The rows of M fall into 4 groups, and each row is roughly a mix of its group's hidden directions.
M:
[[ 15  15 -18  32 -12 -23  -6 -16  23  11]
 [  2 -22  33   9  -6 -22  19  24 -14  -5]
 [ 28   8  13  10 -35  11  -9   3 -24 -16]
 [ 35  -2 -28  -2   8  27   3  11   7  19]
 [ -2  -6  28  13   6 -30 -23  -6  -9  28]
 [-15  -3  24 -11 -12 -35  11  -9 -19 -24]
 [ 26 -15 -32 -15  -4 -17 -17  24 -10  -1]
 [ -9 -11   1  15 -11   0  24 -17  27  36]
 [ -1 -15 -16  -6   0  24   7  37 -20 -22]
 [  9  26 -18 -26   1  16 -25 -23  15   2]
 [ 22 -11 -12  32  -1 -18  23  25 -13  -4]
 [  0  -9 -18   1   0  30  10  36 -11 -24]
 [-21   9  44 -10   0 -24   4   5 -14  -9]
 [ -3  29  29   0 -17  19   4  17  -5 -27]
 [ 24  -1 -22  20 -28  14   1  17 -20 -16]
 [-19   4  -2  15 -13   1  -8  -7  30  41]
 [  5   3 -47 -18   0   9 -18  -4  11 -18]
 [  5  -1  17  -1   1  -7 -21 -11   0 -50]
 [-18   4  15   3  -1 -41  19  -4 -18 -21]
 [ 32 -20 -35  -3  -6   7 -11  20 -13   0]
 [ -7   0  54  14  -9  -9  -3   6  -8  -4]
 [ -7 -16 -17  -5  11  16   6  44 -13 -16]
 [ 11 -14  -4  11 -25   7  10  15 -37 -24]
 [-21  -9   4  16 -12  -2 -13   1  44  18]
 [-11  -5 -13   1 -15  29  16  38  -1 -18]
 [-11 -19   3  -2  26 -26  22   1  17  27]
 [  1 -16 -20  -4  22  18  -1  33 -23 -18]
 [ 24  11   1  20 -33  14 -22  -7 -20  -9]
 [ 26  10 -13  13 -31  22  -7   2 -23 -15]
 [-31   6  19  17  -3   7   5 -25  31  12]
 [-21  -9  15  -6  29 -22   5 -16  19  25]
 [-23  -2  24  22 -10   8   1  -9  39   5]
 [ 10  -3  20   1  -5  -1 -21   3  -1 -49]
 [ 22  -2 -12   9  38  12  -8  -1 -30 -13]
 [ -6 -18 -21  -9  13  12   9  42  -2 -18]
 [  2 -13  22  30  -9  -1  30  22 -19   6]
 [ 17 -12  -6 -14  31 -33   2 -12  22  -3]
 [ 30 -12 -12 -10  24 -15 -14 -32   1  -7]
 [ 20   5 -14  -5  16 -16   7 -42  15 -15]
 [  7 -11 -11  22  11 -45   6  14 -13  10]
 [-24  29   3 -19  -6  21 -18 -21  15 -12]
 [ 16  -8   1 -10 -14  22  16  11 -42 -11]
 [ -5   5 -20   0   1   9  27   8  -6  45]
 [-15  -5  23  -3 -29  10  -2  32 -24   7]
 [ 26 -12 -27  -3  33   9  -2  -1  -7 -24]
 [-27  -2   8  14 -15   0 -11 -26  37   2]
 [-10   0 -13 -29  15  17 -26 -20  15  23]
 [  0  -6  17  -6 -15  -4 -38 -30 -13 -16]
 [-20 -22  -7  -6  31 -25  18   6  10  19]
 [ -4 -15 -16  21  12  -6  15  33 -26 -16]
 [-10  13  18  10  -7   5 -20 -13  15 -42]
 [  4 -15  17   1 -24   3 -23 -13  -1 -40]
 [  6 -20 -36  24 -11  10 -27   1  10   2]
 [ 15 -16 -31  24  -7 -10   1  26 -18 -15]
 [-17  11   5  16   5  -6 -14  11  35  33]
 [  7 -20 -19  16  -7  -6   8  29 -27 -25]
 [-15  11  26 -17  -1  11 -13 -30  25  16]
 [ -4   5 -29 -29  13   2 -19 -32   8   3]
 [-37  16  12   5   0  12 -30   0  10  21]
 [ 14   9  30  14 -20  21   1  18 -29  -2]
 [ 18  15 -11   1 -25  11 -37  -6 -18 -15]
 [  5 -13 -11  -7  14  11  16  40 -14 -26]
 [  6  19  11  10   0 -16  -4 -43  19  16]
 [  2  25   6  14   3 -11   0 -46  12  12]
 [ 23 -13 -35   8   2  28  -5  -5  16  18]
 [  7   3 -17 -24  -2   7  -5 -44  18 -10]
 [ -8  -2  -1   5 -21  -3 -24 -22  21 -37]
 [ 17   4   0   9 -28  14  -5  12 -42 -12]
 [  4  22  11   9   7 -21   4 -43  15   9]
 [ 17 -27 -20  16   5 -16  14  26 -23  -4]
 [-26  28  24  18 -24   5   9  -1  -3  17]
 [ 10   9  11   3 -10 -13 -15 -44  17  20]
 [  2  18  24   9 -16 -15  -6 -35  13  21]
 [ 22   0  -5 -10  -6  -1  -5  -1 -22 -47]
 [  2  -3  20   1 -29 -13  13   5 -18 -38]
 [ 22 -12 -35   9  11  21 -14  13   7  22]
 [ 23 -13 -15 -12  40 -19   3  -7  -2 -17]
 [ -8  -7  11   1 -13   4 -17 -11  11 -49]
 [ 27  10 -33   6   8  26 -10  17   8  15]
 [ 10  16 -42 -21   9  10 -16  -8  15  10]
 [ 23  -1 -16   7 -24  18  15   6 -37  -8]
 [-27  22  30  11  -7 -12   2   2 -21  22]
 [ -1   6 -26  42   6 -13  26   0   2  -8]
 [  6  20  -8   3  15   3  22  16 -11  43]
 [-15   2 -40  -6  14  -2 -27 -17  18  -2]
 [ -1   4   0   3  14  14 -22 -10  29  39]
 [  9  19  18  22 -16   2 -29  29  12  -5]
 [-15  15  28  15 -12  -8  30 -12   2 -25]
 [ -2   6 -30 -31  14  19  20  -8  20 -11]
 [ -2  24  -3 -38   8  16 -12 -24  17  -3]
 [-13  19  15  25   4   8  16   8  32  25]
 [ 37   8 -16  18  -9   9  11  31  -9  -8]
 [ -6 -23 -10 -15  10   1   4  47  -8 -11]
 [ 12 -16 -24  38   7 -18  22   7  -1   7]
 [-13  -8   1  11 -19   9   9  -8  14  47]
 [-24 -10  46  15   2 -16  -2   7  -4  -7]
 [  6  24  18   5  -5 -21  13 -42   1  -1]
 [  8   5  -1   3  16   3  28  24  -8  40]
 [ -2  11  29 -12 -28   8   1   8 -12 -35]
 [ -1  16  11   4  -2  -6 -19 -23   9 -45]
 [ 14  20 -33 -23   1  13 -21 -12  20  -3]
 [  0   1  28   1  -1   6 -12 -10  -5 -48]
 [-15 -20  36  15   1 -20   9 -20  17  -7]
 [ 14 -16 -32 -12  31   2   5   3  -6 -27]
 [ 20 -15   4 -16  26 -38  -3 -11  16   3]
 [ 22  30  16  -7 -19  25 -10  -9 -21   8]
 [ -1   5 -20   2   7   3  31  10   3  43]
 [  3  25  12  17  -6  -4  -8 -44   3  16]
 [-10   4  10  15 -20   7 -13  -7  30 -37]
 [ 24 -26 -16  37 -11  10   5  14   8   6]
 [ 10 -21 -23  18   2   5   0  36 -22 -13]
 [  4  -5  20  -1 -13   2 -15 -27  -9 -41]
 [ 18  -1 -19 -13  -2   1 -16  35 -19 -26]
 [ 15 -15  -7   5   9  27  -4  44  -3  -9]
 [  5 -20 -13 -11   6  12  11  42 -10 -23]
 [ 23 -20 -31  21  11 -14  10  19  -9  14]
 [-26 -26  11 -15  26 -30  11   1   3   5]
 [  9 -14  21  21  -2 -11  30  20 -20  21]
 [  6 -34 -23  21   0 -19 -11  21 -17  -1]
 [ 15   3 -12  -5  12   0  31   9 -21  37]
 [ -5 -21  22  28  -1  -7  36   8 -14   9]
 [ 14 -17  -3  -4   3   1  16  28 -12  40]
 [ 26 -23 -35  13  -7  21   5  -6  12   9]
 [ -2 -21  24  34 -14  -4  28   4  -3 -13]
 [-31 -24  13   8  -8  12   6   0  22  30]
 [ -7 -44 -11  19  15  -4   8  19 -16   4]
 [  6   1 -18  -3   4   2  20  14 -13  48]
 [ -3   8 -25  -2  16  -4  20  17   4  42]
 [ 15 -24  -9  23   3 -12  13  33 -22  -6]
 [  5   0  36  29  -8   3  26  22   1   6]
 [-36 -12 -15   0  24  -7  -6 -23  22  -6]
 [ -6  -4  15  -3 -11   3 -13 -28  -4 -45]
 [  8  18 -23 -38  17   2 -18  -4  10  17]
 [  7  12  15   2   1 -25  -8 -41  15  18]
 [  4  19 -19   1  18  -2  30  10  -4  36]
 [  7 -24  -8  25   9 -23  18  26 -21   0]
 [ 26 -11 -29  -5  19   2 -10 -29  18 -11]
 [ -2  31  -4   0  15  15   3 -23  30  24]
 [  7  -5 -51  -7   8  -9 -17  -7  12   5]]

In each list below, four rows fit none of the groups, and each other row fits one group, some only roughly. Which are they? Name them in the order they come.
    z42: [  6 -10 -24 -15  23  20  16 -21  -6 -28]
    z835: [-16   7  28  22 -17   3 -10 -20  22  23]
    z95: [ 11   6  10 -11   8   6 -16 -30  14 -39]
    z933: [ -3 -11  28   6  23  -5  26  -2  13  32]
    z901: [ 13  -2 -18  22 -34  13 -13   5 -19 -24]
    z359: [ 13  13 -41 -29   0   8 -17  -6  -6   9]
    z722: [  0   0  -9 -27  -2  17  20   2  -1  43]
    z536: [ 16   8 -28  12 -21  26  -8  -9 -26 -10]
    z89: [  5  -3 -10 -12  30  22 -17  10  -1 -37]
    z445: [ 8 16 41 27 -8  0  0 12  2 21]
    z520: [-41   2  34   0   4  -2  -2   4  -9 -21]
    z400: [  9  10  -9   0  31 -12  33  12  -3  29]
    z110: [ -5  17 -23 -34  19  11  -6  -9  27  -1]
    z702: [ 10 -26 -10  -9  20  13  -4  41  -6 -13]
    z368: [ -2  23  30  11 -31  -1  27  -9  10  -4]

z42, z95, z722, z89
    z237: [ -8  18  36  -5 -15   7   1 -19  14  29]
    z940: [ 35  -6 -24  13  -5  23 -17  -9  -5  20]
    z721: [ 10  23 -11   8  25  32  10  24   5  15]
    z190: [  8  -6   4 -32  15   4 -27 -17  30   5]
    z419: [  2 -13 -23  -8  44 -10   4  21   3  -8]
    z214: [  2   4  25  -9 -33 -16 -11 -29   3  20]
    z646: [ -2 -10  26  19 -18   1  18  22   1 -33]
    z221: [ 14  13 -31 -12   4  -6  -3   2  -5 -43]
    z325: [ 29  15 -30   2  28  12 -16 -12  10   3]
    z565: [ 10   0 -33   1  24   0  13 -25  18 -24]

z237, z940, z190, z325
    z611: [  7   6  -2  13  -4 -17  18  32 -31 -22]
    z260: [ -9  30  22 -13 -38  14  -8  -5   4   6]
    z936: [  1   5  11 -32   4  27 -23 -17  19  17]
    z575: [ 27 -15 -22 -12  -2  10 -22  -9   9  33]
    z555: [ -3 -21 -19 -22  32 -23   8  16  -5 -16]
    z661: [ -3   4  -1  19  -2 -11   9   3  43  31]
    z465: [-26   3  26  19 -13 -20  17   3 -28   1]
    z471: [ -6   3  21   2 -10  12  14  49  -5  -6]
    z263: [ 34  15 -24  -3   2  -8 -14  21  -3 -27]
    z304: [-17  -9   5   0  26  13  14  -8  40  16]
    z896: [ 25   0 -14  13  31  16  17   0 -14  26]
    z745: [-44   4  11   2  14 -15  11  -1 -17 -22]
    z197: [-17  -3  -3  12  -9  -3  17 -12  39  29]
    z925: [-23 -11 -33 -28  17   2   8  -9 -17 -11]

z260, z465, z304, z896
    z884: [ 23  -9 -17 -14  14 -17  -3 -38 -15 -14]
    z366: [ 32 -16 -29  -7 -26  12 -14 -13   6  -4]
    z39: [ -6  -1 -44   2  28  12   6  -4  16 -15]
    z259: [-11   0  28  16   5   0  -1  26  27  28]
    z121: [-15  22  20   7 -37  -3   7 -27  -7   8]
    z672: [ -8   2  13  23 -14 -20  16 -36  -2  22]
    z149: [ 29   7 -28  20 -27  10 -19   7  -4  -9]
    z734: [ -4  18  30 -12   9 -19  -4 -13   5 -37]
    z604: [-15 -25 -13  14 -11  13  13  35 -19 -12]
    z246: [-16   4  13  27 -14  -6  12  17 -15 -37]
    z49: [ 33  16   6  12 -34  10 -21  -6   3 -12]
    z258: [ 24  28  16 -11 -22  11 -27   6  -8 -16]
    z867: [-21  17  31   2 -25 -17  21   7 -13  10]
    z442: [ 18  22  13 -10 -33  -7   3 -17   0  30]
    z238: [  2 -36  -6   3  13  10  23  24 -25  -7]

z672, z734, z604, z442
    z348: [-23  27  25  18   2  10 -10   4  17  25]
    z794: [ 11  10 -16 -18   3  19  12  13 -12  42]
    z992: [-11  -9  45   3  -1 -16   1   9 -28   4]
    z686: [ 13  -6  -9   9  30   0 -11 -13  23 -36]
    z852: [ 15  -4 -46   5  18 -22   1   3   5 -11]
    z751: [-10 -19 -11  -8   1   7  26  -7 -15  42]
    z838: [ -6   9  36  -6 -28 -21  -8 -18  -3  16]
    z268: [ -1  -9  29  23 -31 -21  14  16   7   1]
    z85: [-22   8  25   5 -27  -2 -15   2 -27  22]
    z591: [ -1  27  27  24 -10   1  -7 -16  11  29]
    z908: [-13  -7  38 -19  18 -16  14  10 -22   1]

z794, z686, z852, z268
    z21: [ -3 -23 -37  29  19 -12   2  10  -3   6]
    z610: [ 15   3  23  -2  -2  17 -17 -38   8 -24]
    z302: [-30 -12   0 -11  32 -16 -14 -24  11   8]
    z984: [  5  -9  29  37   8 -13  22   8 -15  -8]
    z703: [-16  -7 -23 -13  31  -8  12  22 -21 -19]
    z656: [-11  17  25  16 -31  20  -4   8 -20  14]
    z601: [-19  -4  15  -3  23   7 -16   0  38  22]
    z94: [ 12  17  -9  -7  16  19 -12  -4  28  36]
    z425: [ 10 -31  -9 -25   0   3   0  26 -19 -24]
    z186: [-20  15  24   3 -40   9   1  -6 -20   9]
    z743: [-18  -2  15 -21  24 -30 -18 -11  20   7]
    z160: [  0  17  -8 -18   8 -16  25  26 -11  31]
    z126: [ -6  -2  13 -20  -1  -3 -13 -37  24  26]

z610, z984, z601, z160
    z434: [ -7 -10  43  25  -7 -13   0  21  12  -3]
    z331: [-12  -7   2  23  -5  -2 -12 -11   0 -49]
    z539: [ 17  -5 -33 -28  13   8 -14  15  16  16]
    z213: [ 14  17 -34 -14  20 -21  -5  17   7 -20]
    z287: [-15 -16   0 -12  22 -35 -13   3  16  25]
    z813: [ -3  35  25  10 -31  10  -8   6  -4  16]
    z157: [-10 -13  10 -12   8   0   0 -37  23  31]
    z11: [-10   6  46  23  -2   3 -13  -9  16   5]
    z412: [ 12  -1 -22   5  16   7   1  10   5  48]
    z930: [ 33  11 -27  -5   0  -8  19  17 -27  -1]

z331, z539, z813, z412
    z92: [ 17  14 -32 -11   3   2  18  21 -30 -12]
    z673: [ 13  11 -22  12 -25  16 -22  17   4 -28]
    z299: [  3 -19 -45  -7  22  14  -9  -5   1 -14]
    z283: [ 35 -11  -8   6  34 -13 -14  -9  21  -3]
    z913: [  7 -18 -23  -7   3  29  22  33  -9   3]
    z379: [-27  17  21  18 -22  -4  12 -17 -13 -23]
    z799: [  8 -15 -19   0  37   5   1  35   1  -9]
    z617: [ -6   5  19  12  -6 -17 -10 -27  -9 -39]
    z223: [ 19 -18 -30 -19  13 -30  -1   0 -16   7]
    z33: [ -9  12  22   8 -43   9 -10 -18 -11  12]
    z655: [  7   8 -32  -2  18  40 -11  14  -2   0]
    z608: [ -9  15   3  23  -8   0  21 -20  36  19]
    z689: [ -4   7  14  -4   4 -29  -9 -37 -24  14]
    z61: [-22  -2   9  13  -2 -15  12  15 -24 -39]
    z499: [ 11 -14 -10   0  28 -13 -19 -29   8 -27]

z913, z379, z617, z499
    z330: [ 25   2 -18  -8   2 -13 -13  12 -18 -39]
    z839: [ -4 -11  -8  -1   6  18  15  41  -6  29]
    z773: [-27   5  11 -28  17 -11 -14  -4  31 -12]
    z748: [ -7   3  35  21  -8 -10   4 -13 -32 -19]
    z959: [ 14  13 -30   5  12   8 -24   3  13  33]
    z546: [ 20  22 -20  24 -30  -4   0   5 -22  -9]
    z51: [ 33  -2 -14 -26  21  15  10  -8 -18 -17]
    z971: [  1  17  30 -22  23   6 -22 -15  17  10]
    z881: [-19  17  29   9 -36   7  14  15  -4   6]
    z494: [  9 -31 -28 -21  12 -10  -9   6  28   1]
    z859: [ 23  -4  22  -2 -25   5   7  -2 -40   4]
    z165: [ -1   8 -31 -42   4  17  -3   2  -2 -17]
    z509: [  8 -14 -38 -20 -15   8  -1  14 -27  -1]
    z19: [  5 -24 -24  -3   0  -4  18  18   6  39]

z748, z546, z51, z971
    z498: [-21   7  16  11 -30  -5  15 -24   5  28]
    z352: [ 14 -17 -29  -4   4   5   8  -7  14  41]
    z63: [  8  35  12 -12 -15  -5 -31 -14  16  12]
    z688: [  6 -38 -10  18   4 -22  26   2 -17   7]
    z266: [-14   4  34  17 -21 -15  23  20   5 -10]
    z834: [-17 -10  36  20   2   5  28  17   8 -11]
    z193: [ 38   9  -9  -7  -3   4  -5  23 -22 -25]
    z201: [-14  15  -1 -27  10  39 -21  -5  10   6]
    z418: [ -2  15   6   5 -24  17  15 -17  20  36]
    z795: [-17  10  20  10 -35  16 -17  -7 -16  21]
    z5: [ -7 -27 -41 -21   4   9 -17  -5  -1  -7]
    z505: [-25  -4  13  -3 -21  22 -22 -20   4 -27]
    z435: [-23  -4  39  32  -3   2   9  -6  15  -4]

z498, z352, z266, z418
    z66: [ 36  -8  -9  -9  21 -10  17  22 -20 -14]
    z710: [-33   6  29   5  -7 -21  16 -18 -19  -6]
    z240: [-24  -3  21 -11   5   6  37 -11 -13 -24]
    z281: [-22 -24 -34 -21  15   1  -1  19  -4 -10]
    z200: [ -6  16  18 -17  -6 -11 -11 -44   6  15]
    z558: [  5  18  14  -4 -21  13   8 -33  11  31]
    z515: [ -5  12  36   1   4   1  29  -4 -30 -10]
    z508: [-22  33   5  20  -1  -3   9 -33  11  10]
    z464: [-18  25  19  22 -25  16  14  11  15  13]
    z228: [-28 -16  30  34  -4 -17   3  -4   1  -3]

z710, z200, z558, z515
    z426: [-19  19  -4  -8   3   9 -16   5  40  25]
    z910: [ -3  -5 -42  -3  34  16  -6   3  -5 -11]
    z2: [-14  22   0  18 -11   3   5 -30  29  20]
    z723: [ 15 -26 -18  29  21  -7  15   5 -24  -2]
    z457: [ -9   3  20 -33 -15  -6   5 -37  -1 -13]
    z771: [ 28  -2 -15  11 -28  31 -18   6 -10  -8]
    z517: [ -8 -27 -42  -7  -1  -9  -4 -17   0 -19]
    z953: [ 31 -21 -18 -24  12 -19   5   4 -18 -13]
    z113: [  0  12   0  26 -29  27  -4   5 -10 -30]
    z77: [ 17  10  -1 -25  19   0 -26 -13  34   1]

z426, z723, z771, z77
    z790: [ 16   3  23  16  14 -20  22 -24  19  16]
    z161: [ 12 -13  28  38   5 -12  20   2 -16   3]
    z535: [-26   0  15 -32 -14 -12  -9 -26  -1 -19]
    z179: [-20  -3  16  -6 -25 -17 -22 -14  10  32]
    z596: [ 13  19  34  11 -27   3   7 -18 -21   7]
    z367: [ 22  -4 -13   0  16 -12  36  12  -1  29]
    z383: [-33  -9  -4 -23  19  -4   4  -4  28  22]
    z560: [ -5   1  12  15  -9  -6 -16 -23  -9 -45]
    z614: [ 18 -33  -9  14  17 -21  23  14   5 -15]
    z205: [-31  21  12  10 -32   9  23  10   2   0]

z161, z383, z560, z614
    z632: [ -2  -1  19   7 -31   0 -23 -19   3  32]
    z966: [ 20 -10  -4  14 -33  18  10  -7 -15 -31]
    z583: [-11 -35  -1   8  10   2  26  17 -26 -16]
    z429: [  2 -27 -18 -23 -12  10  -4  18 -23 -26]
    z73: [ -1   8 -24  12  -7 -13  26  21  -5  35]
    z254: [  7 -10 -18   1  40  11   3  31  -4 -15]
    z965: [-35   7  10 -19  -4  24 -11  -9   4  29]
    z403: [-14 -11  27 -26   3 -35  11 -13 -13   1]
    z452: [-27  14  14  -4  -2 -30  -4 -26   6  25]
    z286: [ 23   8 -35 -12  27  15   6  -4  20  -6]
    z566: [ -1   7  -1   0  11 -26  -8 -48  -5  10]
    z559: [  3 -19 -34   8  10 -18  17  11 -24 -20]
    z353: [ 15  17 -10 -21  13  19 -10  14  -8 -38]

z73, z965, z286, z353
